(in the rows, 128 means zero)
One turn moves each row of this set onto another row. After a few examples, where does it send each row asked below?
noz: [126  98 173 117 123  94 127 150 112 145 136 126 121 105 117 170 128 139
 128 137 131 150 111 117 130 161]
Gizek: [118 121 115 128 107 108 144 145 127 156 138 150 156 123 133 136 122 151
 117 112 119  97 193 110 108 139]
zas: [ 93 106 115 166 148 144 144 118 128  92 116 137 114 100 131 125 123  95
 116 149 159 150 119 140  91 127]
doz: [111 106  88 135 135 108 124 104 137 107 120 146 126 128 133 167 111 146
 128 155 132  82 187 154 123 121]
tolan: [ 82 128 100 158 165 146 146 115 106  98 115 121 105 154 116 104 131 111
 129 134 157 149 121 138 106 129]
vil: [121 102 160 148 129 106 121 150 123 124 119 145 116  76 144 157 131 117
 106 138 139 150 124 130  91 141]
zal: [125 111  97 130 141  92 133  85 124 105 130 149 112 162 117 160 115 139
 113 144 155  94 182 160 127 140]
tegaf: [123 106  94 117 138 108 134  90 149 121 131 146 112 136 124 159 118 140
 104 161 165  96 171 175 119 138]
sasa: [109 118 108 166 166 156 131 134 126 101 102 133 112 111 157 103 141 120
 109 144 143 136 122 122  91 139]
Moliz: [134 123 113 123 131  83 148  97 110 127 146 151 119 175 108 140 121 135
  97 117 158 108 182 141 122 158]
zupe: [110  90 143 149 120 137 147 130 142 116 126 143 123  78 134 156 118 103
 118 150 140 158 109 130 108 140]
zab: [129 126 124 121 113  90 153 126 113 154 149 153 142 158 116 128 126 143
 100 101 140 108 187 116 113 158]
Ragom: [108 102  97 118 125 119 133 119 163 136 114 140 130 114 131 164 119 153
 126 163 136  87 179 161 128 133]
zepe: [100 116 113 119 115 124 147 143 156 161 114 136 149 124 130 146 122 158
 130 140 121  83 187 131 120 135]
lezi: [125 135 126 122 127 109 160 113 122 155 150 142 135 174 113 121 123 135
  94 115 165 104 183 130  97 146]
puvur: [119 123 123 124 159 149 136 116 104 121 125 101 102 183 124 132 132 155
 146 146 127 134 105 116 148 155]
Muv: [108 120 126 171 145 129 128 140 112  95 107 139 105 101 156 124 140 115
 109 144 139 140 134 144  76 124]
dateg: [137 105 162 115 140 129 137 125 118 141 132 112 112 158 118 161 124 148
 134 143 130 144  98 104 152 172]
rul: [120 114 153 112 130 105 141 138  91 134 140 104 112 157 101 151 136 157
 154 144 126 140 112 119 151 165]
voti: [109 110  99 133 118 118 131 134 140 134 122 148 146 110 141 155 115 153
 131 139 115  84 192 130 113 123]
Mab: [100 136 107 164 154 138 143 129  90  84 109 118  98 152 140 107 145 134
 134 150 134 131 136 145  96 126]
guf: [100 119 144 112 120 134 150 136 111 153 129 116 114 159 109 146 126 144
 142 124 115 162 105 118 156 153]
lelop: [130 123 108 120 137 103 145  87 128 131 150 147 114 166 115 139 119 131
  88 137 178 105 175 159 105 144]
Pano: [110 132 129 122 115 121 161 141 136 171 133 137 153 154 120 123 124 150
 114 117 135  94 190 115 106 141]
nogav: [107 129  95 150 173 163 133 122 108 101 110 111 102 159 142 105 142 142
 135 149 134 129 119 125 117 138]
dotor: [126  97 148 156 148 134 134 142 141 120 110 144 122  87 151 132 133 113
  97 140 144 145 114 110  95 158]
keso: [ 84 134 114 131 149 139 148 123  99 129 121 110 106 183 104 115 133 135
 141 123 136 157 112 127 139 142]
zar: [139  91 175 130 134 121 137 136 136 142 124 135 122 110 131 159 124 127
 110 139 138 149 103 100 126 173]
ligef: [108 132 118 135 146 125 148 128  81 103 127  99 102 181 113 120 145 153
 156 149 127 130 123 134 134 148]
banot: [112  95 158 121 105 131 150 140 134 148 131 132 123 106 125 167 119 126
 131 136 117 163 103 120 139 152]

zar moves to dotor
tegaf moves to lelop
Now these:
zal moves to Moliz
noz moves to vil
zupe moves to zas

One turn moves each row of this set onto another row. After a few examples, where does it send each row asked below?
ratuz: [118 110 118  79  91 158 135 106 123 147 156 124 109 137 108 140 142  98
 140 146 114 117 124 146  90 112 103  97 160  98 120 126 101 110 168 136
 108]
Sib: [ 85 128  84 117 102 128 134 133  97 132 123 106 103 114 116 168 141  98
 156 102  88 103 128 113 142 119 121 136 174 155 191 115 117 112 150  94
 101]
Dok: [108 133 138 120 144 130 112 114 129 142 143 127 100  96 130 157 150 108
 129 107 101 102 125  66 144 103 108 134 126 142 152 119 112 163 118  94
 114]
Kodoz: [ 82 132 110 127 136 137 136 138 124 123 106 146 118  91 163 147 116 132
  97 151 115 109 133  91 129 132 127  54 151 154  94 158  85 111 135 112
  81]
luz: [104 131  89  89 116 137 144 131  88 132 129 141 108 113 168 118 106 112
 113  81  78  88 102  89 120  79 127 121 162 135 143 142  95  75 148 159
  98]
mupo: [ 84 134 118 143 146 165 124  96 129 111 127 120 122 101 152 124 109 111
  92 146 102  94 114 105 138 105 109  39 147 142 152 158 103 108 137  98
 107]
verad: [106 131  98 145 100 154 115 107 141 111 123 102 134 127 117 122 124 115
 130 160 116 108  95 130 109 141 127  99 155 155 196 167 112  93 116  87
 111]
fod: [114 111 126  82 103 153 133 102 124 149 160 124 103 133 108 148 147  96
 137 143 113 116 131 140  98 107  98  94 157  98 117 119 101 122 170 131
 113]
ragul: [ 82 141  91 117 107  87 126 142 109 127 103 115  96 122 130 183 144 117
 131 114 110 125 138 112 127 139 129 128 185 176 149 115  96 107 154  99
 105]
Fevo: [ 86 123 107 124 140 178 146 127 110 128 124 143 124  80 157 126 110 114
 112 133  90  86 121  87 144 103 117  56 138 128 126 161 104 116 132 117
  77]
dopa: [105 143 139 122 143  93 106 126 138 135 122 135  95 104 145 169 151 129
 107 123 121 122 134  71 126 126 119 123 139 165 114 124  91 150 120  99
 114]
zok: [ 77 126 121 119 156 173 149 140 146 112 119 140 103  93 144 135 104 132
 111 168  95 108 111  83 142 126 135  54 157 166 133 142  95 100 135 119
  82]
Bina: [122 111 126  74  96 151 132 103 125 149 161 127 107 138 110 138 144  99
 137 138 114 116 121 139  86 106 102 107 155  97 116 123  99 113 164 141
 115]
Susag: [129 134 131  90 135 132 125 139 156 121 135 143  95 129 143 114 114 143
 115 136 102 118  76  69  97 117 148 153 149 171 148 140  89  84 107 153
 110]
zenu: [121 109 126  81  99 163 134 104 129 147 159 129 111 131 113 136 141 102
 134 152 117 114 124 138  90 111 102  90 151  94 110 131  99 118 161 136
 109]
basat: [119 111 127  77 104 155 135 103 123 148 161 128 106 131 118 138 141  98
 130 139 112 114 126 135  93 102  99  92 155  94 109 122  97 117 169 141
 112]
zuze: [106 138 156 108 167 126 117 125 159 125 138 132  80 108 130 155 136 131
 116 134 102 121 109  55 135 114 127 130 142 175 147 107  98 137 117 113
 117]
sefu: [123 110 132  82 100 156 129 101 132 151 161 126 108 133 108 141 148 100
 137 147 118 118 125 136  90 112 100 102 149  96 115 125 101 126 159 133
 115]
nifiv: [138 140 123 116 117 132 102  97 144 118 140 123 123 136 148  97 117 126
 101 125 113 104  73  94  87 106 125 134 137 147 168 167  97  88 104 133
 131]
gev: [103 116  85 130  90 175 140 141 126 127 119 122 137 103 119 126 125 117
 155 157 107 101 107 119 119 147 134 108 147 143 174 171 117 104 112  98
  76]
papan: [ 89 135 107  86 145 141 152 143 122 114 121 142  88 119 161 128  97 132
 104 118  80 107  95  82 124  97 141  99 181 169 140 126  87  59 154 160
  98]
tilip: [ 90 143 100 126 117 111 111  99 112 115 128  94 100 136 124 155 134  99
 123 103  97 108 114 120 128 107 114 121 181 162 203 115 109  97 154  94
 134]
Gasuv: [144 128 120  98 110 136 115 126 133 138 143 139 118 118 142 109 131 126
 128 111 106 100  85  75  96 108 129 170 123 138 152 157 102 113  94 139
 109]
bes: [109 145 148 134 154 122  96  82 140 123 145 115 102 114 140 139 137 111
  95 114 109 105 109  79 130  94 103 105 133 148 161 129 105 140 122  95
 140]
Libe: [ 94 123 101 121 116 159 141 150 152 112 115 119 109 119 111 141 121 132
 147 176 107 122 100 110 121 159 148 110 170 181 179 142 106  87 121 103
  86]
zer: [ 96 142  93 111 123 132 128 102 102 112 126 120 110 131 165 115 101 110
  89 100  85  93  95 111 113  81 120  89 175 147 165 147  94  58 157 142
 122]
lazoz: [ 98 128  89 132  92 128 129 151 134 122  99 127 127 115 127 148 131 134
 134 167 128 124 119 121 105 169 143 106 162 168 141 164  96  97 117  98
  82]
belus: [132 139 118 103 110  99 111 139 139 131 120 145 115 126 155 127 132 144
 108 127 124 120  97  82  84 132 141 155 142 162 117 158  82 101 102 139
 108]
dasem: [ 82 137 112 107 135 118 134 139 133 118 121 111  78 123 114 175 134 118
 141 125  91 124 116  94 142 127 134 132 185 189 183  94 104 101 151 105
 110]
vakuf: [ 95 143  91  95 117 103 137 143  99 124 106 145 101 120 175 139 111 130
  94 102 100 109 117  95 109 107 136 106 177 160 109 142  77  70 153 153
  98]

Bina moves to sefu
lazoz moves to Kodoz
dasem moves to Libe
Now these:
bes moves to tilip
gev moves to Fevo

